(in the rows, 128 means zero)
One turn or mirror swaps these rows in pairs. Which row does each one swap with?
The rows were stretched afterwards, more along some directions than others.
buno: [ 97 144 134 117  89 157 138 143  77 181 124 133 124 124 131 138 154 138
 126  84]
kag: [ 89 137 108 133 111 132 142 131 121 126 161 116  97 120 119 121 120 134
 102 152]
bupud: [121 142  97 139 125 132 137 132 124 135 129 132 124 153 123 126 153 128
 148 130]
dus: [110 106 131 119 120 141 113 145 103 121 145 116  90 126 105 129 103 135
 120 152]
rifoz: [139 121 134 152 151 157 137 120 141 117 108 126 140 153 120 132 130 135
 153 126]
pum: [ 94 136 108 102 105 142 144 122 139 163 129 113 105 106 113 140 143 153
 140 130]
kati: [ 96 142 141 112  77 173 128 168 116 167 127 128 118 150 110 137 132 115
 137 102]
gom: [ 94 107 127  84 101 168 101 162 140 153 139 133 122 147 142 129 152 145
 145 116]
zit: [114 138 131 105  87 172 147 162 112 177 111 129 126 144 114 142 140 121
 160  96]
non: [142 114 125 159 145 117 135 121 114  99 138 105 120 109 112 127 114 151
 115 144]
Rup: [131 166 134 138 122 119 133  92 160 119 121 116 115 109 100 138 113 110
 128 153]
Bev: [102 152 138 127 108 168 132 133 152 132 124 125 127 155 119 130 133 117
 132 127]
puse: [111 155 143 105 137 127 117 134 137 142 135 145 152 135 195 153 170 121
 138  86]
vug: [146 107 152 134 115 117 112 115 133 119 112 117 145 104 141 142 111 152
 123 126]
gud: [109 126 129 131 123 137 125  97 107 136 122 114 123  87 131 134 147 168
 110 123]
paba: [117 105  99 126 149 102 108 104 141 112 153 153 131 123 151 113 145 133
  93 162]
mesal: [ 88 148 150 159 116 137  90 147 128 139 139 123 116 139 139 139 134 103
 128 118]
Nazo: [106 151 150  76 109 132 112 131 150 169 130 148 147 120 161 138 161 109
 115 105]
lozo: [ 91 118 135  84 122 153  91 175 111 167 143 143 127 160 162 141 167 115
 142  91]
zam: [153 120 143 108 140 158  95 137 128 125 123 140 133 152 133 141 113 128
 112 135]
zezeg: [146 115 134 107 143 101 116 128 153 124 122 127 134 104 149 147 139 125
 139 133]
Zed: [ 96 159 138 149  99 153 135 123 102 146 120 118 125 116 111 129 134 135
 122 109]
gadif: [124 161 116 111 110 162 134 138 123 145 136 155 126 168 151 124 140 120
 124 114]
dit: [135 104 125  94 127 123 116 145 114 133 121 135 135 108 158 128 152 155
 151 103]
rem: [154 116 141 141 128  78 109 133 119 104 127 125 137  97 155 152 130 137
 151 128]
kun: [102 136 117 131 116 107 150 126 115 129 142 123 130 125 140 123 162 124
 144 121]
kuli: [159 124 127 122 150 133 132 127 180 100 117 129 138 142 121 129 119 114
 149 156]
doguv: [ 72 157 156 109 104 160 156 126 137 170 131 129 137 139 153 130 162 113
 137  99]
rufi: [139 100 107 133 147 108  96 119 112 101 131 149 139 117 136 115 132 136
  84 143]
Zusol: [150 147 160 143 126 122 111 126 141 109 130 125 135 100 150 148 114 131
 102 134]
gel: [ 75 144 114 111  91 158 125 141 120 186 148 131 102 138 117 137 138 138
 123 115]
lebin: [133 112 139  89 129 128  85 136 129 132 116 151 144 146 152 133 134 118
 127 131]
pof: [140 149 151 111 110 140 143 108 119 123  98 115 147  86 149 147 144 162
 137  92]
duru: [116 146 127 107 132 131 139 126  90 154 122 121 131 121 137 143 148 127
 135  95]
pel: [134 161 138 138 126 137 153  96 135 116 106 103 124 106  98 132 119 133
 136 137]
Dig: [ 81 141 122 104  86 133 127 121 146 157 136 132 117 104 116 122 129 133
  97 130]
kapi: [137 112 138 129 155 115 106 109 179 101 147 144 150 127 159 119 146 135
 101 152]
Vagun: [ 88 144 120 132 105 100 152 110 121 123 155 141 125 112 149 105 165 120
 109 127]
Buso: [115 114 112  66 128 143 110 146 103 141 123 137 124 155 139 145 139 115
 144 111]
labe: [138 126 136 144 143 128 116 151 166 107 139 136 139 138 160 133 126 126
 129 136]
sebi: [ 97 151 115 116 147 120 127 112 120 126 134 128 121 131 139 134 132 110
 116 132]
vapi: [100 152 126 104 122 152 120 149 122 156 136 147 122 164 143 135 156  97
 150 121]
siku: [145 103 106 111 108  81 114 137 117 115 126 142 134 100 128 133 122 145
 127 131]
fedop: [135 119 156 115 124 124 137 106 137 115 128 134 151  93 158 135 124 151
 106 115]
Duz: [133 134 124 124 160 160 115 130 127 133 121 144 130 177 135 136 148 111
 150 127]
vunu: [165 108 115 150 150 131 109 129 128 105 114 127 134 134 109 141 119 144
 139 134]
bivil: [ 98 171 159 109 123 172 130 129 141 169 120 137 152 143 182 153 153 118
 128  84]
gisar: [139  95 120 130 136  84 118 102 116  89 127 142 151  87 142 121 121 148
  92 144]

vug is swapped with dit
bivil is swapped with labe
non is swapped with duru
pum is swapped with gisar
kati is swapped with Duz

One turn or mirror swaps these rows in pairs. Which row does each one swap with?
The rows were stretched afterwards, more along some directions than others.
Sebu: [149 132 110 105 119 122 117 141 136 103 151 108 131  99 143 123 166 138
 122 125 123 129 114 113 120 116 125 132 106]
gog: [129  90 128 136 132 111 131 151 116 137 116 127 139 148 108 118 127 127
 147 121 120 116 130 130 137 125 111 124 116]
zaf: [130 140 136 120 121 134 123 127 139 125 165 116 127 150  92 160 142 129
  83 109 135 136 142 111 147 126  96 104 102]
boren: [129 102 149 111 110 119 133 126 115 127 128 142  96 125 136 153 144 143
 133 135 135 125 120 106 115 137 127 133  86]
mor: [170 146 111 149 125 132  99 135 130 119 135 115 140 142 132 100 154  96
 111 110 159 119 133 128 115 110 124 114 134]
zim: [125 126 138 115 135 130 138 130 100 128 120 122 120 131 126 132 171 132
 126 112 151 134 110 126 128 128 154 118 135]
lekur: [129 118 128 104  96 129 114 149 146 137 152 120 111  87 146 133 118 144
 132 136 128 156 126 138 114 118 142 144 107]
dovu: [141 107 138 153 116 115 105 134 123 126 127 136 129 115 128 126 154 122
 152 116 144 112 129 125 108 124 108 152 104]
rida: [116 105 143  90 117 129 145 146 165 143 165 109 117 139 117 157 124 149
 113 137  73 133 127 121 139  95 124 139 101]
zok: [120  90 151 154 134 104 119 130 114 127 107 151 135 163 114 121 153 113
 135 129 132 122 144 126 106 122 102 146 111]
niri: [146 137 125 160 131 125 121 145 102 121 131 116 137 148 116 132 163 128
 129 116 135 122 140 126 137 123 123  95 136]
kuliv: [110  98 136 112  92 126 113 134 155 144 135 137 125 113 128 138 121 153
 124 123 127 146 119 140 125 112 128 134 116]
virav: [127 140 135 140 139 131 126 125  92 130 115 136 136 106 121 111 129 124
 150 117 164 123 121 147 138 163 135 109 130]
fada: [160 133 114 146 139 131 107 141 112 113 151 110 128 141  85 145 170 130
 105 109 154 129 157 130 125 115 110 115 116]
tos: [116 131 136 160 119 115 101 139 117 121 112 136 148 121 123 113 143 104
 132 127 156 103 137 138  98 102  96 116 143]
Timag: [137 110 116 139 116 128 135 107 117 116 129 130 117 144  96 161 167 130
 129 116 134 112 172 121  99 121 111 141 103]
Paf: [122 119 116 136 125 144 102 120 155 154 162 110 129  83 110 135 137 140
 133 100 124 126 140 145 144 110 107 117 129]
Buni: [120 117 152 134 112 108 133 157 125 118 129 129 133 161 116 132 128 111
  98 143 116 121 132 122 124 117 104 132 104]
Lib: [123 149 146 121 111 124 146 144 146 118 132 131 144 105 140 124  81 133
 125 144 128 136 114 139 141 124 111 113 121]
dif: [126 137 119 112 139 136 117 152 157 142 154 117 141 130 124 142 126 137
  98 142  82 132 130 147 117  87 126 121 141]
Besi: [118 136 133 156 120 123  98 119  97 118 108 144 124 133 130 114 159 120
 141 106 167 146 129 137 122 143 125 139 119]
Sig: [114 138 122 158 111 126 112 124 104 125 133 123 145 122 107 131 151 125
 128 120 143  93 159 127 125 125  98  86 138]
ramol: [124 150 144 117 124 137 162 130 140 136 136 144 131 157 130 146  94 135
  92 145 111 150 123 131 159 133 136 116 127]
Fifug: [101 140 141 108 111 137 143 128 137 123 117 131 128  99 169 131  88 149
 142 140 101 116 102 141 125 123 125 130 130]
Ziba: [112 114 144 141 131 115 142 124 103 146 124 142 142 154  83 161 134 144
 122 130 113 115 147 116 144 132 104 103 119]
dimov: [114 130 138 138 129 127 139 123 134 106 128 109 133 131 106 138 160 123
 119 107 112 100 135 119 131 100 116 114 128]
Faku: [133 144 139 111 140 134 120 142 137 124 141 115 137 132 136 114 164 122
 109 119 155 148  87 135 151 129 122 116 125]
zitor: [157 117 108 128 145 126  96 135 128 139 123 145 132 130 142 106 138 146
 127 120 149 170 118 139 140 133 130 149 139]
Giv: [149 118 132 110 109 130 129 141 136 104 140 121 105 112 128 132 127 144
 128 121 133 147 112 123 115 117 119 146 103]
Pifi: [132 132 143 146 138 119 110 144 122 152 128 135 158 167 112 114 142 108
 101 130 131 131 142 135 137 129 126 118 129]
rini: [131 153 137 101 119 137 145 141 140 132 163 104 139 137 131 145 130 150
  77 124 111 154 113 130 159 110 140 117 131]
kazo: [107 141 133 144 145 138 121 141 135 134 145 106 140 108 102 138 132 120
 130 131 103  91 141 150 127 105 108  96 136]
sipu: [122 126 141 122 130 116 126 125 121 114 140 114 116 123 125 150 111 150
 136 121  93 133 122 125 147 135 109 119 124]
Logu: [138 129 122 144 114 137 130 106 150 129 137 129 131 134  97 139 121 121
 113 115 130  98 159 122 130 104  93 133 105]
tovat: [133 134 146 144  97 124 146 132 144 122 122 139 135 119 146 130  78 121
 132 151 132 120 134 118 106 128 126 133 132]
noki: [111 109 136 133 141 124 119 117 115 133 124 132 124  89 105 109 135 137
 159 103 158 107 122 139 114 139 128 126 133]
pigul: [131 123 126 144 132 128 112 127 139 143 147 133 138 135 125 131 148 123
 101 147 135 144 140 126 122 118 125 148 122]
rin: [121 113 133 159 129 112 111 121  96 138 108 151 148 104 138 105 138 122
 145 130 155 137 124 129 116 135 118 114 141]
lata: [138 115 140 137 118 120 120 138 120 119 149 124 126 111 129 121 124 146
 131 122 101 134 115 151 145 118  93 119 107]
lir: [116 120 127 134 119 124 101 123 119 140 143 133 136 118 105 121 140 118
 102 123 151 108 146 121 132 114  95 112 110]
buf: [116 126 140 136 106 115 147 140 134 112 123 122 139 112 121 131 103 134
 122 138 130 138 116 134 125 105 111 110 126]
ripin: [102 120 136 108 112 128 154 110 142 140 161 120 127 104 126 150 102 139
 100 131 133 149 121 123 135 118 127 122 118]
Fogep: [118 129 131 113 152 129 115 126 102 124 149 110 119 111 119 135 149 147
 107 110 141 142 103 129 149 134 113 108 121]
marum: [107 127 143 127 138 139 129 133 132 148 142 123 150 131 101 143 167 136
 104 104 131 133 120 142 152 119 104  99 112]
bup: [105 151 134 129 106 129 148 115 114 119 127 126 127 124 126 130 134 125
 109 121 152 142 117 129 150 137 133 124 120]
lezo: [151 174 118 154 126 127 119 146 120 107 133 104 158 114 130 116 109 114
 118 130 140 117 142 151 133 107 117 106 160]
Zukav: [107 131 134 104 123 126 137 136 142 137 141 121 130 114 102 139 121 132
  93 119 123 137 123 153 142 110 109  98 121]
goker: [122 162 122 110 122 142 122 143 150 124 141  99 124 103 141 129 136 147
 111 129 117 132 120 152 127 108 152 119 149]
somev: [108 147 139 131 116 131 132 125 139 130 136 109 134 110 153 136  96 142
 128 139  90 128 132 139 146 140 131 120 126]
suz: [132 134 127 117 116 137 110 122 157 121 161 110 121  90 138 143 171 148
 120 115 122 136 123 122 126 108 128 142 120]
tasun: [122 114 140 161 122 123 126 126 101 139 116 145 136 150 121 136 135 130
 141 136 137 113 146 118 132 145 124 117 133]
kosu: [115 152 132  92 117 142 132 159 166 128 161  98 129 122 133 143 105 146
  86 140  90 136 114 153 143 106 137 111 128]
Muzul: [117 142 150 133 146 115 128 138 117 134 143 121 139 138  97 134 134 137
  99 119 133 118 142 126 148 138 119  99 135]
madi: [129 132 129 126 138 117 126 131 112 115 153 114 143 137 125 120 151 115
 105 115 145 141 112 110 134 118 113 136 118]
dip: [133 137 139 146 130 133 138 143 148 140 157 118 141 128 125 132 117 138
  99 148  96 140 149 145 134 104 126 114 144]
muko: [109 131 118 106 124 129 145 134 147 121 150  99 128 111 127 139 129 147
  99 141 107 130 121 140 124 108 140 111 136]
Metop: [156 155 111 129 108 140 106 151 143 127 135 115 133  95 149 118 117 141
 129 117 118 135 124 157 146 107 140 118 133]
pag: [148 136 113 154 137 139 112 136 128 146 131 133 145 147 106 122 147 124
 109 118 145 108 158 130 133 109 135 122 142]
pafi: [158 145 129 123 124 133 128 144 146 125 144 115 129 129 134 115 142 117
 114 124 148 144 103 139 139 116 128 109 120]
Seg: [122 137 132 116 145 132 143 140 125 128 145 110 121 155 116 139 133 119
 109 128 118 113 134 122 150 135 122 100 130]
fori: [114 124 137 135 114 131 119 149 106 137 124 147 142 123 126 124 133 132
 115 149 165 129 114 143 122 119 122 104 129]
Pala: [139 129 120 168 126 134  94 125 124 124 115 140 134 145 122 122 141 126
 140 103 149 147 142 147 137 134 109 138 120]
sivat: [124 135 138 139 129 125 127 132 109 132 124 142 131 138 129 148 100 140
 137 145 121 104 143 121 123 130 119 129 116]
Vad: [144 109 133 108 126 126 117 129 143 122 141 125 107 128 142 125 145 140
 130 106  91 147 107 141 148 131 124 141 102]

tasun is swapped with kosu
marum is swapped with zitor
zaf is swapped with pigul
lezo is swapped with dimov
Pifi is swapped with ramol
tovat is swapped with Buni
sipu is swapped with kazo
Fogep is swapped with Paf
rin is swapped with Zukav

